In the rows, 128 means zero.
The rows of Y fall into a few groups, which share some directions, and each row is roughly a mix of its group's hidden directions.
Y (148 x 14):
[[147 151 119 145 152 166  85 100 150 136 127 111 169 116]
 [112 142  78  92 179 159 125 118 125 138 120 148 134 126]
 [143 106 153  76 105 125 156 134 103 169 118 104 131 122]
 [164 133  97 115 158 137 115 130  76 166 110 116 141 116]
 [124 118 160 121 121  80 111 166  88 131 130  90 119 118]
 [122 127  76 122 145  91 131 115  92  88 126 115 101 120]
 [119 120  89 131 127 149 138 152 105 146 115 193 137 146]
 [173 108 110 151  75 153 132 148 150 138 140 147 136 141]
 [135 120 176  90 140 154  92 164 145 119 154 139 138 130]
 [165 103 164 171 136 106 125 104 142 118  99 104 142 144]
 [103 143 119 177 131 108 127  92 130 125 157 172 115 106]
 [173 161 109  84 149 152 137 132 100 120 104 140 146 122]
 [150  84 106 189 141 123 124 117 153 122 153 123 130 111]
 [121 166  97 156 120 146  85 130 115 151 117 155 157 103]
 [111 143 140 113 122 118 142 171 100 145 114 178 167 137]
 [126 112 134 142 187 156 133 131  94  95 125 130 156 103]
 [111 115 144 177 135  69 124 108 127 113 126 100 125 107]
 [ 76 108 111 123 139 139 130 116 106 153 162 165  96 134]
 [130 132 137 165  85 174 132 133 168 149 119 146 149 135]
 [113 129 143 174  77 109 107 152 121 114 110 120 126  92]
 [121 141 121 114 125 121 117 122 113 100 184  69 121 122]
 [150  96 139 151 111 116 137 143 183 148 164 104 122 111]
 [164 118 170 151 181 144 154 109 130 144 140 122 135 147]
 [142 166 138  87 107 141 130 148 138  99 119 155 136  81]
 [152 111 131 128 144 136 164 129 125  87 141  75  93 117]
 [120 162 157  76 145 157 131 141 116 107  95 140 134 103]
 [125 117 162 123 150 122  80 132 145 124  99 183 142 129]
 [137 108 124  78 153 151 142 166 147 130  90 133 125 158]
 [108 112 117 151 125 153 148  88 164 178 148 130 114 116]
 [170 115 169 160 115 125 149 130 108 128  98  98 159 122]
 [159 146  91 142  87  89 108 108 113 127 108 133 139 157]
 [118 161 131  98 111 127  99 124 146 147 156 129 122 189]
 [ 79 143  81 103 135 117 150 120 147 136 118 137 143  90]
 [140  61 109 156 129 109 141 141 166 129 127 116 113 112]
 [100 111 172 158 126  97 124 126 159  99 114 135  97 105]
 [122 116  93 167 125  83 109 143 135 126 112  86 104 145]
 [101 129 151 132 131 113 129 172  77 123 109  86 113 118]
 [125  93 119 110  96 111  98 154 126 143  81  92 137 139]
 [119 140 156 175 118 110 123  97  94  95  95 111 137 139]
 [111 168 150 132  95 174 130 124 127 114 100  86 124 138]
 [168  86  87 146 170 125 145 131 124 147 126 122 120 104]
 [100 133 168 101 107 103 146 140 137 105  93  94 106 111]
 [127 173 145 103  95 103 117 162 133 134 120 143 117  82]
 [120 130 159  91 131 141 186 120 121 132 161 126 113  96]
 [125 169 100 143 124 137  63 113 120 118 149 117 114 144]
 [125  96 158 121 136 156 148  92 116 147  86 105 112 157]
 [116  81  78 130 165 123 150 140 130 127 111 104 101 132]
 [137 136 118  91 124 123 131 157 125  94 185  95 108 135]
 [159 133 135 147  63 125 127 133  98 105 117 126 125 164]
 [134 154 124 131 106 100 100 120 133  86 101  77 110 117]
 [170 161 109 150 152 116 137  99  91 131 135 107 131 164]
 [151 145 130 154  96 185 142 109 129  92 104 117 130 141]
 [ 97 141 118 158 109 140 107  85 142 177 157 121 132 119]
 [118 150 125 167 132 159 101  89 150 126  98 116 165 113]
 [130 127 121 171 122 130 189 117 119 134 128 125  96 168]
 [ 67 152 130 152  80 108 133 132 140 132 113 140 110 125]
 [110 152  96 132 156 137 133 142 118 165 176 163 108 128]
 [ 83 156 159 151 137 123 131 130 139  99 151 110 104  87]
 [170 114  95 148 170 156 121 127 129 148 146 165 146 133]
 [132 118 164 162 143 149 125 151 108 154 108  83 158 145]
 [190 121 147 156 129 129 110 146 172 120 120 135 151 141]
 [ 67 142 130 147 135 103 143 129 127 142 116  79 109 140]
 [ 98 169 158 102 130 163 133 106 153 108 117 100 111 108]
 [122 152 133 118  74 106  88 115 140 142 102  91 127 110]
 [171 100 105 154 100 105 139 111 134 133 146 145 137 174]
 [129 127  95 126 171 113  87  89 159 102 127 141 137 112]
 [150  81 150 155 147 142 148 179 127 144 138 128 132 103]
 [118 112 130 158 140 136 140  80 138 112 108  89  82 136]
 [109 177 138 133 126  97 106 128 136 111  88 172 116 118]
 [120  94 140 129 100  86 179 130 120 144 145 140  98 146]
 [118  81  99 123 170 112 160  87 131 129 143 146 122 120]
 [192 105 125 124 108 156 113 150 131 110 140 149 137  97]
 [103 150 138 128 150 148  86 112  96 140 135 126 184 120]
 [112 105 134  97 121 115 163  95 110 162 112 162 118 161]
 [146 100 139 191 111 146 148 123 165 142 130 140 148 138]
 [155  77 131 109 124 147 114 153  93 122 128 132  96  93]
 [123 155 150 144 132 114  83 118 169 128 133 131 176 103]
 [139 109 120 114 139 111  86 139 109  90 106 155  79 138]
 [140 108  87 127 164  85 120  94 153 120 155 125 124 107]
 [126 131 109 151  98  73 140 102 139 105 109 125 107 165]
 [130 133 160 154 144 102 101 114 172 102  90 136 148 111]
 [112  95 158 121 102 113 122 149  97 127  93 152  83 124]
 [113 124  92 115 167 171 137 143  98 131 139 155 151  99]
 [160 143  99 123 154 156 133 123 113 148 158 179 140 103]
 [113 116  66 138 162 140 139 136 105 148 115 161 138 146]
 [175 127 144  88 105 139  87 154 134 131 146 125 139  96]
 [141 127 152 160 104 163 134 106 183 145 131 151 152 133]
 [139 152 187  96 116 134 110  95 151 114 134 153 138 114]
 [159 135 114  98 135 135 142 128  80 168 133  93 135 157]
 [144 121 154 122 112 150 119 175 124 168 132  79 142 144]
 [139 142 105 161  90 118  95 119 127  86 134  87 144 117]
 [123 136  78 124 133 133  77  90 148 138 152 133 102 126]
 [147 112 150  94 113 113 111 179 132 138 156 111 114  90]
 [106 173 113 115 124 125 112 140  99 163 151 164 118  93]
 [ 82 143 166 130 137 112 122 130 163 138 143 169 135 161]
 [110 113 160 117 112 109 194 119 146 147 114 107 130 149]
 [131 139  54 105 150 137 139 120  94 127 144 133 135 139]
 [141 147 164 172 124 150 101 127 167 142 162 126 151 122]
 [120 157 108 121  74 140 121 119 125 138 116 173 134 169]
 [182 160 131 106 101 157 116 135 128 113 144 131 168 139]
 [114 131 153 146 150 128  73 170 139 141  92 111 131 116]
 [135 123 134 110 168 148 154 121 154 107 146  75 103 107]
 [131  89 167 149 133 145 157 105 165 123 164 153 134 128]
 [146 114 101 136 137 184 155 113 130 153 144  93 133  98]
 [109  98 113 133 191  98 146 149  98 143 131 116 122 130]
 [ 90 133 115 176 111 104  79 141 148 134 136 148 121 116]
 [112  82 146  99 149 156 174 124 119 147 148 100 119 129]
 [172  98 116 136 116 117 104 129  71 143 111 156 134 125]
 [112 117 189 133 140 142 147 168 124 122 122 122 115  87]
 [ 82 173 163 123 127 157 134 113 118 122  94 105 125 141]
 [130 107 151 149 153 153  63 108 126 131 153 148 129 113]
 [174 127  85 141 117 140 118  82 137 102 130 152 144 141]
 [178 151  86 144 131 136 141 128 139 103 108  90 142 108]
 [129 171 154 149 127 136 166 160 132 125 140 131 151 176]
 [160 102 141 125 107 119  95 105 125 135 166  81 135 101]
 [ 96 130 131 128  73 105 103 157 171 116 126 148 119 129]
 [101 131 126 123 179 151 153 110 163 112 132 119 108  87]
 [119 139 111 142 106 133  83 116 124  92 104 148 151  80]
 [175 111 157 106 128 139 134 178 150 120 141 153 118 150]
 [165 116 106 123  98 122  85 163 141 129  95 107 150 146]
 [ 62 166 144 124 113  99 128 127 116 130 131 124  95 124]
 [115 130 150 149  85 149 140 111 123 156 107  74 112 112]
 [142 128 179 159 128 126  78 129 142 119  91 145 144 118]
 [150 109 111 114 135 159 178 126 165 135 157 141 107 156]
 [123 114 118  59 127 162 134 151 128 129  99 149 141 141]
 [102  82 138 171 136 102 103 131 137 141 102  92 117 130]
 [116 118 129 153 189 139 143 119 114 102 111  96 125  93]
 [138 144 102  93 112 131 120 110 175 124  99  85 104 135]
 [103 175 131 148 143 125  98 128 135 110 120 180 123  96]
 [122  71 133 150 140 123 159  91 124 112 126  85 122 126]
 [115 103 117  86 129 141 116 100 139 152 181 113 101 142]
 [ 95 136 139 162 131 109 105 126 108 134 129  66 117 156]
 [118 123 158 143 153 130 154 156 154 141 170  92 102 150]
 [104 106 147 124 155 137 187 115 131 148 119 152 135 166]
 [100 144 131 159 134 122 137 115  83 104  91  87 124 150]
 [ 89 156 141  81 147 112 108 129  94 139 114 165 132 132]
 [119 114 103 157 169 139 132  98 168 130 129 160 144  95]
 [114 134 134 105 125 123 122 142 154 144  66 162 157 102]
 [166  85 121 121 141 105 149 140 131  91 106 124 117  86]
 [107 128 146 129 171 154 165 118 106 109 108 177 122 128]
 [123 131 127 121 138 134 152 150 196 114  93 153 109 113]
 [ 92 146 126 149 123 126 128 116 153 119 165 190 115 113]
 [159 144 132 145 132 149  88 112 150 152 105 158 136 174]
 [151 116 119 150 105 133 138  93 144 125 162 161 147 178]
 [128 102 150 159 179 120 118 137 135 145 128  84 151 100]
 [103 114 161 151 129 122 182  99 120 142  96 112 129 154]
 [136 105  87 130 164 109 115 139 105 166  83 128 117 139]
 [120 141 102  76 113  89 113 104 159 146 123 134 135 159]]
One row of each group comes first, with its name. Which group is each row after those in?
[171 107 168 127  82 127 126 165 112 121 138 154 127 123]
L
[112 123 128 169 123 120 179  97 130 128  90 105 101 137]
M
[162 112 118 101 124 157 136 146 106 131 143  67 145 110]
V

[ 98 155 159 159 116 112  97 159 136 147 157  94 115 117]
V
[180  91 106 119 145 123 127 134 133 100 155 143 120  86]
L
[148 132  96 112 129 126 126  89 161 132  84 117 106 168]
M
[147 162 130 146 115 109 143 106 164 125 153  80 151 153]
M
[190  98 122 164 149 117 146 131 142 138 145  97 128 122]
V
[185 120 114 116 105 140 135 115 114 127 139 131 137 188]
L
[148 126  89 127 115 127  94 130 147 119 147 110 116  65]
M
[154 122 174 102 112 110 117 133 147 101 154 127 110  82]
L
[189 107 134 109 125 140  94 148 134 135 169 136 145 120]
M
[129 105 154 119 147  74 113 161  86 152 137 119 134 134]
L
[104 163 168  99 134 179 118 139 120 127 103 141 137 106]
L
